One turn or mirror swaps these rows in pairs. Which row does each one swap with?
pimid: [-12   9   2   4  -4 -11  -1  16  -9  -3  -7  11  -4 -13  11   1]
rami: [ 15 -11  -2  -5  20   1  -6 -23  11 -17  -1  -9 -14   2   2   5]
nid: [ -3  -4   2   3   5  16  14   2  20  16  -8  -4  11  -2  -9 -11]
Bini: [ 15 -14 -10 -12  26   0  -4 -16  17  -7   5  -6  -8  -1  -5   2]
Tere: [ 17 -12   1  -4  21  -2  -7 -16  13 -20   7  -8  -8   1  -9  -2]
zopo: [  8  13  -1   2   0  10  -1 -17 -14  -8  25 -11  -4   3  -3  17]
rela: [ -8   4   6   3  -7 -12  -4  17 -12  -1  -4  10   0 -12  13   4]
las: [-16  10  -2   2  -9  -9   1  13  -3  -7  -4  11   0  -5  17   9]
Zema: [  7   3   3  -4   1   4  -6 -10 -13  -1  36  -7   3  -2  -2  12]
zot: [-10  11  -4   0  -8  -8   4   6  -6  -1  -5  14  -1 -12  22   0]
neped: [  3   2  -6  -1   2   9  -8  -8 -11  -8  32 -10   6   2   2  19]
Fas: [-10  11   1  -7  -7  -8   2   6  -4   0  -6  22  -2  -9  16   5]
seva: [ -4   1   2   6   4  21  14  -6  17  12 -13  -2  13  -1  -1 -12]
vakit: [-11   7  -4  -5  -5 -13   1  15  -7   1  -1  14   1  -9  17   4]
rufo: [  2   5   4   6   9  18   5   0  22  20 -10   3  11  -3  -5  -8]
Lisis: [-5  1  6  4  2 20 14 -6 22 18 -8  4  6 -1 -6 -8]
Nika: [ 10 -16 -13 -12  20   1   0 -14  10 -20   5 -10  -6   4  -8  -4]
div: [ -5  14   1  -1  -2 -10  -2  10  -1   5  -3  18   1 -17  17   9]
Midul: [  6   9  -1   0  12  12  -8 -11 -13  -8  31  -7  -5  -5   0  16]
tadi: [ 20  -5  -1  -7  25   5  -8 -16  12 -18   5  -7 -10  -7  -7   0]
pezi: [ -1   7  -8 -10   2  12   4 -12 -10 -10  28 -16   1   2   3  15]
Vadod: [  0   0  -6  -9   1   7   4  -7 -14 -12  32 -14   1   1   1  13]
Kifi: [ -3  -3  10  13   6  17  12   6  16  12  -9  -4   6  -1  -7 -13]
balak: [  0   0   8  11   2  19  10  -6  16   9 -17  -6   6   5  -2 -10]
pef: [  8  10  -3 -12   4   3  -1  -8 -13  -2  31  -7   5  -1  -2  19]
vepi: [-11  12  -1   8  -9 -10   4   4  -9  -3  -7   9  -5  -9  18   7]
vuvub: [ 1 -3  6  9 -2 16 10 -2 19 16 -9 -5 10  3 -8 -9]
nodiv: [ 15 -12  -9  -6  18  -5  -6 -16  19 -19   6 -10  -2  -2  -7  -1]
bobuz: [ -3  -3   6  15   7  11   9   4  18  15  -7  -4   5   0 -11 -15]
Badi: [ 13 -12 -15 -11  20   2   4 -16  11 -23   3  -6  -7   4   0   0]
Fev: [ -3  -2   2  10   0  18  13   3  24   7 -13  -4   8   2  -7  -6]
Gil: [  2   2  -2   1   2   6  -9 -10 -15  -8  31  -9  -4  -2  -4  17]
zal: [ 15 -16  -5  -7  22  -5 -10 -19  12 -12   5  -2  -5  -4 -11  -3]
kig: [-11   6   0   3  -7 -18  -1   7  -6  -1  -6  14   0  -8  16   6]

tadi swaps with Midul
pimid swaps with Kifi
zal swaps with Zema
rufo swaps with div

One turn or mirror swaps these rows in pairs. Which row does each one swap with?
tume: [  1  16  -9   4   6   1 -18   0   0 -21  12   4  21 -21  -4 -15  21  -8
 -12  -6  -3   8   1]
Nafa: [-11  11  -5 -17  -4  13  -3  16 -12 -14   5 -13   0  -5  -8 -12   3  -3
 -17   6   6 -22 -31]
Fug: [  7  21 -14   8  -7   6  -8  -9   5 -23 -23  -7   7 -12 -16   4  18 -11
   0   1  17  -9   0]
ger: [-12  -7  -3  22  -8  -3 -27  12 -17 -15  -9 -15   5   0   2   6  12   7
 -26   1 -20   7 -25]
Ber: [  4  23 -16   2  -4   3 -14 -12   6 -27 -22  -8   5 -13 -13  -2  15 -14
  -2   1  15  -7   1]
laz: [  7  20 -18   6  -5   2 -12 -12   4 -26 -20 -12   6 -15 -15   5  15 -10
  -6   1  19  -5  -1]
Zuge: [ -4  13 -12   3   4   6 -22   5   4 -17  17   6  22 -21  -3 -10  17  -6
 -14 -10  -3   4  -2]
sim: [ -8  13  -7 -15 -10   9 -10  13 -10 -18   3 -11  -6 -10  -6  -7   2   0
 -16   5  11 -26 -29]
Sazed: [ -7   3 -10 -16 -16   1 -11  -3 -14 -19   0 -16 -15   3  -5   2   7  -7
 -22   8  19 -18 -28]
puze: [ -8   9 -10 -19 -10   9 -12   0 -12 -17   0 -16 -10  -6  -6  -1   3   0
 -22   5  17 -25 -26]
pobif: [-12  17  -3  18  14  -9 -13   3 -17 -20  -1  -8   2 -31  -6  -2   1  -5
   4   1   4 -12  -9]
sis: [  0   3  -8   8   8   0 -23   2  -3 -22  10   0  22 -23   4 -15  19  -7
  -9  -8  -4   5   3]
kepug: [  7  19 -16   7  -3   2 -11 -10   7 -24 -16  -7   3 -17 -10   2  20 -13
  -5   0  19  -9   1]
pul: [-14 -18  -4  17 -11   8 -27  14 -10 -20  -6 -16  12   9   0   5  12   6
 -25   4 -15  14 -20]
sato: [ -7 -14  -1  12  -8 -17  -7 -19 -13 -15  -9 -15  -5   6   6  -1  17   1
  -9   1   3  25 -16]
dedes: [ -6  12  -5 -19  -6  11  -7  10 -15 -17   4 -14  -5  -7  -5  -4   2   0
 -18   7  14 -24 -30]
lipe: [-15 -13  -1  16 -11   2 -24  10 -15 -17 -11 -15  11   8   2   5  18   3
 -28   1 -20  14 -22]
Vigog: [-14  -2  10  32  -9  10  -3   4   7 -22 -22  -8  -7   7 -11  15   3   6
  -5   1   7  18 -13]
kudon: [ -2   8 -18   6  -3 -15  -4 -17  12 -18  -9 -17   4 -19   5   0  24 -14
 -25  -5   8   4  -9]
zir: [-21  -1  18   2   6  14   4   5  -2 -22  13  -5  -9  -3   2 -15  -4  -3
   6  -1  18   4 -19]
kip: [-11  -8  -8  21 -11  -6 -20   6 -20 -13 -13 -15   3   0   1   9  10  12
 -29   0 -17   9 -26]
zize: [-11 -16  -5  21  -9   1 -25  11 -15 -19  -9 -13   8   8  -2   6  13   5
 -27   3 -17  12 -20]
besa: [ -8  18  -7  16  15  -7 -12   7 -21 -22  -5 -12  -2 -27  -5   4   3  -5
  -5  -4  -4 -15  -9]
giga: [-15 -10  -8  12 -11  11 -23  12 -12 -14  -8 -11  14  15   4   3   9   8
 -26   1 -14  18 -25]
nofur: [  5  14  -7   2 -14  12 -12  -4  -7 -21 -26  -9  13   7 -15  -1   6   0
   9   5  16  -7  -3]
git: [-21  -9  13  -5  -3  11   7   0   2 -17  14  -6  -8   3   9 -18  -3  -2
  -6  -1  13  13 -23]
zorin: [-15  -1  10  34  -3   8   2   4   2 -19 -27 -13  -2   4  -6   9   4   6
  -2  -2  -2  16 -19]
Lede: [-17  -3   7  32  -8   8   0   1   7 -25 -24  -9  -3   7  -8  12   0   3
   2   0   5  18 -12]
damul: [-22  -7  16  -4   1   9   7   4   4 -22  13  -3 -11   6   4 -14  -3  -2
   0   4  13  13 -20]
Daz: [-21 -10  12  -8  -2  10   5  -3   6 -21  14  -3 -12   6   6 -12   2  -3
  -8  -2  12  13 -26]
bon: [ -8   0  -3 -15 -15  -2  -7  -8 -12 -21   2 -17 -15   8   1   1   4  -4
 -23  11  26 -10 -26]
feri: [ -2   4 -11   5   4   4 -25   6   3 -21  14   0  23 -22  -1 -11  20  -7
 -10  -5  -6   2   3]
pafa: [-23 -10  10  -7  -5  12   4  -1   4 -21  15  -3  -9   8   8 -12   4  -3
 -12  -1  14  17 -25]
Mizez: [-21 -12  10 -11  -6  12   6  -2   5 -19  15  -4  -9   4  10 -11   9  -3
 -19  -5  16  11 -25]
kad: [-15 -11  -4  18 -12  10 -23  10 -13 -18 -14 -12   6  11   2   7  10  10
 -26  -3 -17  14 -24]
beto: [ -2   8  -5   7  10  -4 -21  -7  -6 -16  10  -2  18 -19   8 -16  22  -9
 -10  -4  -7  12   1]
subaf: [-10 -17  -3  12  -9 -14 -11 -18 -17 -16 -12 -17  -8   6   8   7  10  -3
 -13  10   6  21 -17]
nuso: [-13  -2   5  30  -9  11  -3   1  10 -27 -27 -11  -6   7 -12  11   6  -1
  -5   0   9  19 -16]
lol: [-14   3   2  23  -9   9 -10   0  16 -35  -9  -3 -13  -3 -17  16  -1  -8
 -14  -8  17  16  -6]
gem: [-10  13  -6 -16  -7   5  -7   7 -11 -19   4 -14  -5  -3  -5  -3   2  -4
 -26   5  14 -26 -28]
fab: [  8  21 -17   3  -3  -3  -8 -16   4 -21 -19 -10   3 -17  -9   2  22 -14
 -10  -2  13  -4  -2]
kemi: [ -4  11  -7   9  16  -4 -12  -5  -7 -19   7   1  18 -21   7 -16  18  -9
  -6  -6  -6  12   3]
kud: [-16  -5   5  32  -7  11  -2   4   6 -23 -26 -13  -5  10 -10   7   4   2
  -1   3   4  15 -18]
Rut: [ -4  21   1  13  -9   7 -13   9  17 -38  -9   0  -2 -12 -17   9   0  -4
 -12  -6  25   7  -4]
malur: [ -8  15  -7 -16  -7  12  -8  11 -12 -15   6 -12  -2  -7  -7  -5   2   0
 -17   5  11 -26 -29]
Bubin: [ -5   3  -2   5 -18  22 -10 -11  -1 -19 -27  -7   3  20 -14   2   1   1
   0   3   8   3  -3]
muv: [ -1   8 -13   2   3  10 -28   4   1 -26  14  10  22 -18  -7  -6  16  -7
 -16  -7   1   2  -1]
duro: [ -3   8  -5   6   6   2 -21   3  -3 -18  10  -2  22 -27   1 -13  23  -9
 -12  -8  -9   7   1]
Bomu: [-21   4  14   1   4  12   3   4  -4 -21  13  -6 -12  -7   0 -15 -12  -4
   6   0  16  -5 -19]
sume: [-15   3   3  30   4   6   8  11  -6  -8 -22 -21   8  -3   0  -1   3   4
  -3   4 -12   3 -18]
Rov: [-11 -17  -5  14 -14  15 -26  12 -11 -21  -7  -3  14  13  -3   2   6   8
 -20   2 -11  19 -22]
Mumal: [-22 -11  12  -7  -1  13   4  -4   4 -20  13  -5 -10   9   7 -13   5  -3
 -12   2  14  17 -22]

pobif swaps with subaf
puze swaps with damul
zir swaps with Sazed
kepug swaps with kud
zorin swaps with fab
beto swaps with ger
bon swaps with Bomu
kemi swaps with kip

